0: [120  52 164 108 164 101 180 134  61 168  98  76]
1: [147  96 179 140 123 146 118 168 103 144 186 123]
2: [116 109 221 163  80 173 171 101  90 176 192 110]
3: [ 79 101 105  93 141 162  54 165 144 162 163 120]
4: [ 96 177   6 126 202 197 116 197  41  79  38 197]
5: [130 116 160  80  31 108  75 104 208 103 166 243]
6: [ 24 158  70 108 177 148 159 129 139 161  73  76]
7: [165  89 174 119 142 119 135 135  71 164 191 172]
8: [162 135 149  97 154  84 173 186 112  47  72 175]
9: [ 86  95  99  65 187 122 148 175 118 131 164  92]
10: [ 53 106 165 126 140 209  75 110 113 179 149 122]
11: [119  44 194  84 152 159 146 116  81 214 194 194]
12: [122 169   7 108 161  99 144 112 117  79  61 114]
13: [100 145 150 137 131 189 103  82 123 156 117 143]
14: [139 198 174  87  92 177 123 107 152 135 225  73]
15: [141  95 163 166 155 120 116 131 124 173 133 122]
16: [135 104 131  69 131 116 140 168 106 112 199 152]
17: [110 141 125 148 119  78 121 115 182 144  97 155]
18: [127 196   7 113 154 177 123 194  72  60  23 195]
19: [102 135  59 123 183 178  96 178  68  87  60 185]
20: [104 150  45 131 193 168 116 184  61  76  12 192]
21: [111 174  95 103 171 157 116 174 134  61 152 140]
22: [173 141 148 169  43 134 132 127  97  66 113 103]
23: [139  81  99  79 186 110 108  64 152 122  91 137]
24: [211 150  41  76 142  99 141 166 167 133 134 189]
25: [141 171  26  96 177 104 138 113 139  80  65 130]
26: [112  92  78  62 159  52 135 151 115 141  75 165]
27: [ 60 130 184  49 153 170 164 104  66  96 169 143]
28: [ 88 112 169 128 133 197  95 106 115 160 161 138]
29: [164 114 108  78 145 129 135 166 105  91 193 181]
30: [138 108 148 115 144 110 154 116 107 144  72  96]
31: [166 127 157 143 145  92 113 101 137 121  76 139]
32: [110  54 134 140 158 135 121 121 112 181 145 111]

[ 90 115  64  50 174  71 204 157 144 139  42 100] 26
[135 113 251 147 106 168 152 118  95 161 208 126] 2
[116 113 145 116 140 105 148 125 106 149  98  82] 30
[208 109 193 143 119 103 115 106 143 161 203 195] 7
[137 182 216  96 100 148 132 116 172 155 216  66] 14
[153 112 124 114  63 111 167 117 116 138 107 144] 30
[133  70 140  73 166 105  87  62 184 112 116 146] 23
[ 79 115 145 132 152 100 110 143 207 116 153 136] 17
[155 145 127  93 150  69 113 167 117  17   0 153] 8
[255 123  92 109  37  81 139 143 163 129 112 222] 24
[103  87 150 112 120 129 155 109  89 168 145 125] 32
[122  39 205 113 144 144 166  91 120 229 219 148] 11
[131 176 190  75  87 156 108 146 175 154 255  32] 14
[113 211 145 233  79 180 122 121 128 103 228  82] 14
[194 138 139 158  44 113 128 121 110  66  99 110] 22
[141 202 168  77  98 164 132 140 152 105 251  99] 14
[ 87  44 237 187  16 127  80 112 149 195 154  55] 2
[ 83 184  91 116 152 153 122 162 151 100 162 127] 21
[ 37 148  39  96 175 139 132 124 143 139  59  95] 6
[ 86 118 147 145 131  94 112 147 181 114 107 146] 17
[143 126 230 160  96 157 163 104 119 168 200 138] 2
[102 192 112 130 108 128  93 219 172  65 158 151] 21
[120 219 136 237 109 180 115 101 155 111 233  92] 14
[113 135  97 106  68 137 119 107 164 110 149 160] 17
[ 19 133  65  54 135 106 112 127 218 142   2  93] 6
[179 126  85  93  22 100 112  92 170  72 127 234] 5
[167 102  71 126 150 119 135 126  90 134 112 106] 30
[131 121 154 181 155 141 137 130 115 152  97 129] 15
[ 91  95 188 160 150 110 123  91 144 175 124 176] 15
[123 203 154 204  97 150 103 131 183 102 245  99] 14
[ 77 104 108 103 181 138 157 161  90 138 158  79] 9
[ 79 133 163 149 173 123 133 160 133 131 150  98] 15
[187 151 123 151  49 111 131 141 110  62  99 101] 22
[154 108 122 155 101 173 131 153  79 168 200  95] 1
[156 105 150 191 125 134 130 115 100 164 152  94] 15
[144 188 182 104 119 179 131 156 154 141 236  78] 14
[120 117 153  83  75 116 107 139 153 113 209 166] 16
[185 146 129 196  17 117 123 129 106  75  87 109] 22
[139 193 202  78  99 174 131 140 175 121 238  88] 14
[147 116 211 102 188 141 170 105  70 130 191 203] 7
[127 151 152 102 149 127 145 141 137  99  85 102] 30
[187 138 189 132 143 124 191  91 123 102 179 162] 7
[151 123 109 150  77 147  97 167 137 166 176  79] 1
